Each row has a name. After each piece below comes the name of the row it's from, unless a question asks for something else. Each question is about the rows just above it.

[ -9   6   4   9   0   3  -9  12  -6   9 -55 -16   4  47  18  55  -4   8
   6  -5   0  26 -32  15   0  19  64  30  -5   5 -19] = (56)
[ 15   5  18   9  56  -6   8  64   3  -9   0  -5   6 -20   4 -55  30   0
   6  -9  12  19 -32 -16  -4  47  -5  26   9   0   4] = (134)
[  0  64   4   4   6  47  30  -5  -9   9   5 -16  18  12   9  -9  15   8
 -32  -6  19   6 -19 -55  -5  -4  56   3   0  26   0] = (27)
[  3   4  -5  12   4   0  -9  26   8  18 -20  56   6   0 -32   6 -16   9
  47  30   9   0 -55  63   5  -4  19  -5  -6  -9  15] = (39)
Put [-55 -32 -19 -16  -9  -9  -6  -5  -5  -4   0   0   0   3   4   4   5   6
   6   8   9   9  12  15  18  19  26  30  47  56  64] back in order: which row is it?  (27)
Which row holds these entries in another order? [ 26   0   0  64   4   4   6  47  30  -5  -9   9   5 -16  18  12   9  -9
  15   8 -32  -6  19   6 -19 -55  -5  -4  56   3   0]  (27)
[-55 -32 -20 -16  -9  -9  -6  -5  -5  -4   0   0   0   3   4   4   5   6
   6   8   9   9  12  15  18  19  26  30  47  56  64] is which row reordered?  (134)
Put [-55 -32 -20 -16  -9  -9  -6  -5  -5  -4   0   0   0   3   4   4   5   6
   6   8   9   9  12  15  18  19  26  30  47  56  63] back in order: which row is it?  (39)

[ 15 -11  72  -3  23 -26 -38] = (19)
[ 16 -19  43   2  30  22 -40] = (111)
[-16 -16 -22 -18  17   2  56] = (150)
[-16 -16 -22 -18  17   2   2] = (40)
[ 16 -19  43   2  30  22  37] = (97)
[-21  25  29 -24   7  -1  33] = (58)
Put [-22 -18 -16 -16   2  17  56] back in order: which row is it?  (150)
[ -3  23 -26 -38  15 -11  72] is which row reordered?  (19)

[-32 -29   2 -24   1   5 -21   5 -28 -21 -39   9 -25  -1 -29 -29 -35 -13
 -43 -32 -52  10 -17 -17 -10 -37   2 -36  -2 -51 -44 -24 -25  10 -13  -2
   9 -17 -28 -36 -48  -2   6 -33   9 -41 -40 -32 -29 -20 -40 -29 -40 -17
 -40   2 -21 -29 -28  10 -36 -21  -2 -10] = (139)
[-51  43 -23 -42   5  59 -31  43  -6  69  51  70 -34  49  69  -5 -24  60
  -5   4 -15   4 -71 -78 -41  52  50 -41 -24   5 -80 -51  42 -33  16 -24
  70 -52 -22 -23  68  71 -13 -60 -51 -63  -4 -15  41 -50  23 -33  -4 -24
 -53  14  21 -44  42 -23  61 -12 -24 -43] = (94)
[-33 -24  50 -13  49  59  -5  60 -23  -6 -50  69 -15  43 -24 -23 -41  14
 -60 -33 -80  70   4   5  23 -44  52 -43  42 -78 -63 -12 -15  71  16  42
  69   4 -23 -42 -71  41  61 -34  68 -53 -51 -31 -24  -4 -51 -24 -51   5
 -52  51  -4 -24 -22  70 -41  -5  42  21] = (145)
[ 69  71  -4 -24  69 -31 -51  14 -80 -34   5  70  60 -53 -15  43 -51 -24
  16  42 -42   4 -63 -12 -71 -23  -5 -15 -43 -23 -33  -4  51  59  52 -51
 -41 -44 -24 -78  61  70 -60  42  23  -5  49 -24  -6 -24 -33 -23 -52  41
 -50   5  43   4  21  68  51 -13 -22 -41] = (18)
[-21 -41 -10 -20 -44  -2 -17   2 -32   2 -36   9 -29   1   5 -32 -40   6
 -35 -40 -25 -36 -32  -2  10 -29   2 -28  -2 -29 -13 -36 -29 -17 -33   5
 -17  10 -40 -21 -21 -25 -38   9  -1  -2   9 -51 -13 -48 -17 -40 -24 -29
 -21 -28 -10 -37 -24 -52 -29  10 -43 -28] = (128)
[-78  -5 -23 -63 -24  41 -15 -52  23  68  51 -24  43 -22  43 -43 -60  -5
 -24 -51 -34  59  70 -41 -51   5 -51  42 -53  70 -23   4 -31 -24  21  14
 -15 -33  52 -23  60  -5  -4  69   4 -71 -12 -33 -80 -42  49 -41 -50  71
  42  -6   5 -24  50  69  16 -44 -13  61] = (143)
[-43 -24 -12  61 -23  42 -44  21  14 -53 -24  -4 -33  23 -50  41 -15  -4
 -63 -51 -60 -13  71  68 -23 -22 -52  70 -24  16 -33  42 -51 -80   5 -24
 -41  50  52 -41 -78 -71   4 -15   4  -5  60 -24  -5  69  49 -34  70  51
  69  -6  43 -31  59   5 -42 -23  43 -51] is which row reordered?  (94)
[-22  70 -41  -5  42  21 -33 -24  50 -13  49  59  -5  60 -23  -6 -50  69
 -15  43 -24 -23 -41  14 -60 -33 -80  70   4   5  23 -44  52 -43  42 -78
 -63 -12 -15  71  16  42  69   4 -23 -42 -71  41  61 -34  68 -53 -51 -31
 -24  -4 -51 -24 -51   5 -52  51  -4 -24] is which row reordered?  (145)
Which row holds these entries in another order? [-10  -2 -21 -36  10 -28 -29 -21   2 -40 -17 -40 -29 -40 -20 -29 -32 -40
 -41   9 -33   6  -2 -48 -36 -28 -17   9  -2 -13  10 -25 -24 -44 -51  -2
 -36   2 -37 -10 -17 -17  10 -52 -32 -43 -13 -35 -29 -29  -1 -25   9 -39
 -21 -28   5 -21   5   1 -24   2 -29 -32]  (139)
Put [-53  14  21 -44  42 -23  61 -12 -24 -43 -51  43 -23 -42   5  59 -31  43
  -6  69  51  70 -34  49  69  -5 -24  60  -5   4 -15   4 -71 -78 -41  52
  50 -41 -24   5 -80 -51  42 -33  16 -24  70 -52 -22 -23  68  71 -13 -60
 -51 -63  -4 -15  41 -50  23 -33  -4 -24] back in order: which row is it?  (94)
[-80 -78 -71 -63 -60 -53 -52 -51 -51 -51 -50 -44 -43 -42 -41 -41 -34 -33
 -33 -31 -24 -24 -24 -24 -24 -23 -23 -23 -22 -15 -15 -13 -12  -6  -5  -5
  -4  -4   4   4   5   5  14  16  21  23  41  42  42  42  43  49  50  51
  52  59  60  61  68  69  69  70  70  71] is which row reordered?  (145)
[-60 -51 -63  -4 -15  41 -50  23 -33  -4 -24 -53  14  21 -44  42 -23  61
 -12 -24 -43 -51  43 -23 -42   5  59 -31  43  -6  69  51  70 -34  49  69
  -5 -24  60  -5   4 -15   4 -71 -78 -41  52  50 -41 -24   5 -80 -51  42
 -33  16 -24  70 -52 -22 -23  68  71 -13] is which row reordered?  (94)
[-15  50  68 -13  70  23 -63 -23  71  42  59 -24 -51  21  69 -80 -23 -33
  41  43 -43 -71 -51  61 -41 -24  49  -5 -50 -22  52 -24 -24 -51  42 -12
   5   5 -34 -78 -33   4 -42 -44 -24  -4  70 -60 -53  43  14 -23  -5  69
  -6 -41  60  16  -4 -31  51 -15 -52   4] is which row reordered?  (94)

[  5 -16 -91 -22  23 -19 -36 -27]  (207)
[ 28  28  11 -38 -46  34  -1  13]  (83)
[-12   1  11  35  76   1  18 -19]  (184)
[  5 -15 -22 -35 -91 -19 -27  23]  (90)
[ 26  41  29 -14  21  51  20  -3]  (198)
[  9 -36 -22  -6 -15  -9 -85  20]  (106)
[  7 -11 -19 -35 -86 -14 -24  22]  (81)
[-35  22 -19 -13 -11 -86 -24   7]  (100)
[ -2 -22 -24 -23 -76 -28 -26  18]  (208)
[-35  -6   9  20  -9 -84 -15 -22]  (167)
[  9  -6 -15 -36 -84  -9 -22  20]  (148)
Put [ 20 -22  -9 -84 -36 -15  -6   9] back in order: which row is it?  (148)
Which row holds these entries in another order? [-91 -35 -27 -22 -19 -15   5  23]  (90)
Which row holds these entries in another order? [-22  20   9  -6 -15 -36 -84  -9]  (148)
[-11 -19  22 -35 -24   7 -86 -13] is which row reordered?  (100)
Which row holds these entries in another order? [-86 -35 -24 -19 -14 -11   7  22]  (81)

